rotation steps, each row followed by its count of steps
The counts run from 0 to 865.
[  8 -20  34 -10  -5  -5   8  26 -23 -27 -40   8  -3 -11 -13  -2 -22  29
 -23   6  -4  12 -15  20  21  20  12 -15   0  41 -22  11   8 -20  -8  -3
   5  38  31  15   5  63  24 -33  45 -16  14  24  32 -26  25  15 -14  -6
 -25  -6 -49   6  22   7  23  40]
632
[-30 -10   3   0  28  -5  36   3 -14   8   6   5  -8 -38 -46  10 -31 -28
 -15 -26 -11   5   5 -15  14  26  48 -53   8 -16  -5  17   0  -8 -26   4
  11   1  37  21  -8  40   0  -8  44 -50 -20  24  19  -6  11  14  30 -18
 -18  -2  -1 -22  34   9  14  25]
598
[-28  -1  38 -16  -7 -17  21  28  -5  -9 -30 -25  -9 -45 -16  10  -6 -15
 -43  -2  -7  11 -25   8   4  27  43 -26   1 -28 -40 -25  15 -15 -23 -29
  26  13  39  -2  -7  38  -7  -3  47  -2  11   0   9  -2  12 -11  31 -11
 -19 -37 -28   3  23   1  24  18]
353
[  0 -10   7  -6  -4  17  29  24 -19  -1   5  11 -36 -32 -10 -33 -29   8
 -30   2  14  26 -18  -1  -5  35  38 -43  13  12 -21  19 -12 -35 -19 -22
  19  -4  15  24  -8  31  10 -32  72 -11  -4  30   3  12   0  -8  50  -5
  -7   5 -32  -3  20 -10  35  25]
491
[-14   1  39   9 -14 -24  33   7  -1 -24 -16  -3   3 -37 -14 -14 -20  27
 -34 -14 -16  13  -6  20  10  21  -6 -16  -8  33 -15  -7  -8   8 -19  -1
  34  -7  31  32 -24  54  30 -40  66  -9 -35  20  13 -32   6 -17  21   8
  -3  -2 -16 -22  -1  -4  16  16]
417
[-38 -23  45  23  11 -15  27  23 -23 -10 -38 -19  25 -17 -38 -18 -36   8
  -9  -6 -18  -7 -14  -7 -19  20  31 -13   2 -13 -31   6  23  12   2 -12
   2  32  21   6  -6  46  28  20  28 -31 -33  29  17 -18  33  -2  17   9
 -19 -15 -15 -10  13  14  -7  37]
859
[-17  -5   6  33  10  -2  51  25 -35   3 -11   4   9 -37 -13  -8  -6 -18
 -28   0 -17  -8 -21 -12  -3  -2  23 -40  11 -12  10  28  -9  -1  17  -8
  10  -1  31  51 -27  55  28 -21  30 -19  -5  26 -13  -2  25 -28  38  -6
  -8  16 -40 -28  24  17  -6  29]
79
[-36  23  12  20  15 -21  54  27  -7  12 -18  -5  -9 -28 -29  -3 -43 -27
  -8  13 -20   6   2  -8  -6  40  56 -44  -5 -19 -20   5 -10  -7 -17 -24
  11   2  22   3 -11  30 -17  12  57 -26  -7  27  -2   4   7  -8  43  -1
   6  -9  -6 -28  28  22  13  21]
675
[  8  -7  21  28  19  15  65  35 -21 -10  -1  12  -8 -41 -26  -8 -17   6
  -1  15 -16 -14   0   5 -28  23  29 -19 -14  19   7  16 -22 -19 -23 -15
  31 -14  17  42 -17  32  26 -24  65 -31 -29  -9  20 -10   8 -20  25   6
   1 -17 -15 -29  16  15  11  27]
837
[ -4 -28  30  27  35  -9  27  21 -17 -14 -23 -21  19 -29 -51   4 -46  25
   5 -11 -10 -26 -16  -1 -19  20  24 -29 -20  19 -13  19  16 -11   4 -21
  10  26   4  13 -17  36  10   0  45 -21 -31  23   7 -29  19 -15  25  17
  -6  -2 -36 -38   3  33 -14  33]
319
[-49 -42  42  -2   8   4  17   4 -14 -18  -9 -15  13 -20 -41 -22 -19 -13
 -10 -15 -24   0 -22 -18  15  13  16 -31   9  17  -5   9  10  -6   1  -5
   7  23  36  10 -11  68  36 -17  12 -16 -37  35  21  -1  29 -17  28  11
 -19  -9 -29  11  16  34  -1  32]
186
[-13  25  28  -3  14   9  38  29  -6 -36  -4 -13   2 -13 -26   0 -39   0
   7 -14 -27  -7 -18  -1  29  45   2 -54  -5  31 -24  -1  -1  -7 -25  -9
   2   3  15   2   1  48   6 -11  67 -27 -39  11   2 -31   6  -7  11 -20
   8  21 -24   8  21  16   7  38]
736
[-13 -23  -4  23  10 -18  18  24 -24  18 -39  -1 -14 -35 -19 -10 -22  20
 -22  -7  14  -1 -15   4 -46  22  47   6 -18 -30 -20  18  25 -15 -19  -2
  -7  28  28  13 -22  15  15  10  48 -37 -13  24   2   6  36  -7  37  -7
 -28  -9 -36 -13  19  -2  -2  44]
244
[ -7 -21  33  23  32 -13  14  10 -18 -20 -40 -12  32 -22 -23  -5 -32  21
 -15 -30 -16 -21 -12  -8 -31   3  24 -18   2  12 -14  26  28   8   8   3
  15  22  15  33 -27  45  19 -15  40 -18 -23  27  19 -25  40   5  23  11
 -16   9 -30 -27  15  18 -17  43]
852
[ 15  -2  41  -7  -6 -22  25  25  -5  -7 -38  -2 -13 -43  -6  24 -24  17
 -19  -3 -22  19 -28  36   9  28  -8 -10 -16  20 -32   4  -3 -18 -23 -16
  17  32  17  18  -3  41 -10   4  65 -20   8   0  24  -4  13  -2  -9 -21
  -7 -33 -38 -15  14  19   0  33]
547
[ -6 -15  18 -13  24 -11  23  12  12   1 -39  -8   5 -16 -34  16 -21 -17
  -2   2 -25 -37  -5  -2  -7  22  34 -19 -34  10   0  -7   3  -2  -6   3
   3  10  42   6 -33  57 -18  -5  37 -11   1  11  35   3  32 -17  30  15
  -1 -27 -30 -19  27  65  -5  29]
451
[-16 -27  -5 -10  -7  -3  10  -3 -14   3 -32  19 -23 -11  -9 -11 -13  19
 -35  -8   5   0  -1   0  -9  14  12 -20  13  14 -15  19   7  -1 -26  10
   0  21  30  41 -12  53  23 -31  42 -46 -11  48  41  12  32   6  29 -15
 -13  -9 -42   4  42 -19  12  27]
175
[ -6   9  42  22  -4 -45  20  12  -6 -26 -48  -1  -1 -49  -2  -5 -22  -6
 -18  -2 -25   8   1  14 -15  16  23  -1  -4  23  -6  11   7   1 -26  11
  41   1  26  19 -22  38  -2 -32  68 -11   9   3  16 -32  40   7  18   8
 -17 -20 -10 -34  13   9   4  28]
765
[  4  15  51  16   3  -6  46  32 -16 -25 -23   6 -17 -48 -14   2 -21   5
   0  10 -15  12   9  22  -1  32  34  -6 -22  22  -5   7  -4 -26 -27 -10
  29   0  28  -1 -10  30  -2 -18  83 -11   3 -12  26 -20  12  -7  -7   0
 -19 -17  -7 -12  11  14  14  26]
223
[-15 -17  11  15  33   4  19  13 -27 -12  -7  -6   7 -18 -26  -9 -42  17
  -5 -21 -12 -11 -17  -8   4  12  13 -55   2  27   0  40   4 -16   9 -16
   9  29   0  29  -9  49  -8 -14  44 -18 -14  54   3   4  10  -9  16 -13
  -1  31 -54 -19  23  29 -14  35]
396
[-12 -37  -1 -32   7 -19  -9  -7  11  14 -19   6  -9 -19 -27   0 -38  -4
 -19 -25 -11   1 -12  -1   9  30  25 -15  -7  15 -25  -4   8 -16 -30  25
   2  18  44  21 -17  52  -9 -19  29 -25 -21  38  29   2  19  17  36  -1
 -10 -19 -28  -7  22  35  22  44]
792
[-28 -23  28 -14   9 -14   0  -6  -1  -4 -19   0   4  -9 -20 -26 -40  -5
 -17 -25 -29  10  -7 -14   1  33  26 -16   8  13 -30   5   7 -11 -31  21
  15  22  35  22  -4  52  -6  -6  28 -28 -19  44  34  11  23  35  19  -4
  -7 -18 -12   2  30  30  16  57]
790
[-28 -29   0 -28  -3 -42  -1 -20  18  18 -31 -11 -12 -25 -30   5 -29   9
 -35 -18  -2   0 -13   8   4  26  16 -27  -9  16 -21  -7   4  -1 -28   7
  11  14  29  21 -30  52  -3 -18  49 -16 -18  47  23   9  22  -9  55   9
   3 -18 -34 -25  18  22   5  14]
259
[ 25  -6   0   1  17  22  36  26 -24 -19 -27  23 -29 -20 -15  -9  -9   7
   5  -6   9  -4 -13   7 -14  32  15 -31  -9  28  10  31   5 -29 -22  13
  -8   7  20  18 -15  36  26 -30  81 -36  -8  -3  15 -17  36  -8   6 -21
 -23   7 -30   1  24   0   2  38]
306
[ 11  -3  40  -1  -2 -30  22  11 -12 -10 -51  10   7 -29  16  17 -13  16
 -40 -15 -27  13 -20  28  -2  12   1  -5  -2   3 -24   7   4   3 -14   6
  28  29  37  40 -16  60  -5  -4  55 -14  15  11  32  -2  21  14 -16 -23
  -7 -18 -32 -18  21  11   6  38]
14
[ -2 -27  10   1 -12  -5  19  34 -11  13 -34   1  -3 -16 -14 -21 -21   4
 -17  30 -11  -2 -26   6 -11  30  37  10 -26   0 -30 -11  -1 -34  -2  -8
 -13  20  51   9 -13  48  15 -12  26  -4   2  28   2   6  27 -10  26  17
 -13 -18 -57   1  15  49  30  49]
26
[-17 -36  37   1  20 -21  29  19  -7   9 -27 -13  22 -28 -54   1 -49  13
 -13  -9 -11   0 -23   5 -22  26  36 -14  -7 -16 -42   2  18   1  -4 -11
   5  25  24  11 -11  40  26  22  27 -37 -32  18  19 -19  23   2  30  15
  -8 -32 -18 -25   8  21  12  36]
861
[  4 -16  24  -5  -3 -23   4  23 -14  -2 -62   4   2 -10  -8  -1 -23  13
 -36   8  -3   8 -21  17   4  12  31 -10  -3  11 -28   8  14 -12  10   0
  -7  39  40   9 -14  60   3 -18  40   1  38  33  21 -10  36  10   5   2
 -24 -11 -52  -9  22  22  16  36]
20
[-50 -19  27 -12  -8  -8  26  -6  -7   5   3 -10 -14 -47   0   0   6   1
 -47 -32 -15   9 -32   1   8  15   9 -21  -6 -27 -13  -4   6 -11 -17  -4
  17  16  49  24 -33  54   7   0  42   3 -23  28   4  33   3 -36  27 -14
 -18 -17 -39  15  16  22   0  21]
269
[-41 -48   6 -10 -12  -7   6  -5  -8   3 -21   0 -15 -18 -29 -10  -3  13
 -26 -14   1  -6 -16   0  11  15   4 -13  -5   9   2   6  16  -8 -14   9
 -18  25  46  16 -27  59  44 -27  29 -25 -29  46  22   5  33 -32  23  -1
 -27  -8 -50  15  22  14   2  24]
183
[-38 -27   0 -30 -14 -28  -7 -12  11  10 -27   3 -26 -21 -16  -5 -16   8
 -25 -18  -5   0  -9  11  18  31   5  -3 -20  16 -12  -4  10 -14 -35  23
 -13  27  53   3 -23  56   3 -25  41 -25 -21  42  20   9  28  -8  25  -7
 -19 -12 -38  10  24  25   9  35]
794
[-17   7  26   7   6  -7  34  15 -17  -5 -21   8 -18 -32  16 -18 -27 -17
   4 -16 -37  11 -25  -8  -9  37  10 -18  -3  -2 -13  25   1 -19 -29   8
   2  28  20   9  -6  46 -18  14  60 -19 -11  19   2  33  24   3  -6 -35
  -6  -7 -29   8  30  31 -21  62]
464
[ -2   1  12 -24   0 -19  13  14   7 -16 -35  -3 -17 -17 -10   8 -21  18
  -7 -33  -8  -2 -27  18  12  46  -2 -12 -33  17 -28 -17  22 -17 -40  18
 -20  20  40 -10 -15  41   5  -4  73 -19 -29   3   9 -22  20 -14   3 -20
 -10   3 -36  21  11  23   4  46]
121
[ -4  18  19   1  12 -14  36   9 -10   1 -21  16 -29 -50  -9   6 -26  -3
 -19 -17  -2  27   6  12   0  33  45 -30 -13  -6   0  19  -6 -26 -26   3
  22   8  35   1 -26  27 -25 -14  92  -9  21  13   7   0   4   4  15 -13
 -21   2  -5 -23  24  10  15  18]
144
[-29  15  -1  13  10 -31  10  12  -6 -12 -39 -11  -6 -32  -7   9 -19  25
 -13 -34  -1 -14   2  12   4  32  22 -14 -44  -1 -10 -10  32  -4 -20  12
 -11  17  43  -6 -34  27 -14 -11  78 -10 -24  33  -5 -19  18 -22  13  -7
 -18  26 -35  -2  13  10 -10  30]
663
[ -8 -12  -1  -4   2   8  23  15 -16  -8 -13   5 -51 -39 -21   1 -15  -8
  12   2  -6  -7 -13   6   1  40   6 -19 -15  27   7  23  -2 -38 -47  -6
  -2   9  18   7  -5  25   2 -20  63 -49 -19   2  15  13  34 -27  18 -33
 -22 -25 -44   8  32  13 -11  35]
384
[-18  -4  22   5  18  11  22  11 -14 -28  -8  -7 -23 -28 -16 -15 -34 -10
  20  -7 -32 -10 -14  -7   5  33   9 -40   6  40   3  33  -3 -22 -41 -11
  23  12  -7  19   6  37 -17 -20  53 -36 -23  19  24   9  26  -1  10 -27
  -6 -10 -34   0  34  24 -19  42]
387
[-36 -34  14 -34  11 -12   2   1  13   6  -2 -22 -10 -32 -42   5 -25 -11
 -20 -15 -11  -6 -25  -4  28  24  21 -35 -15  20 -13  -6   6 -28 -11  -7
   6  19  40  -2 -19  54  -7 -17  31   3 -16  34   8  12  10 -23  43   6
 -12 -14 -45  -1  17  52   6  24]
800
[ 17   2   7  26  24 -12  24  21  -6 -10 -44   5   7 -30   8  -7 -20  20
 -12  -3 -12 -33  -7  -1 -46  18  28 -13 -24  18  -6  12   9 -11  -7   3
  16  -4  19  36 -38  27 -15 -22  64  -1  -1  14   4 -12  32 -10  38   8
   6   9 -38 -36  12  32 -10  41]
234
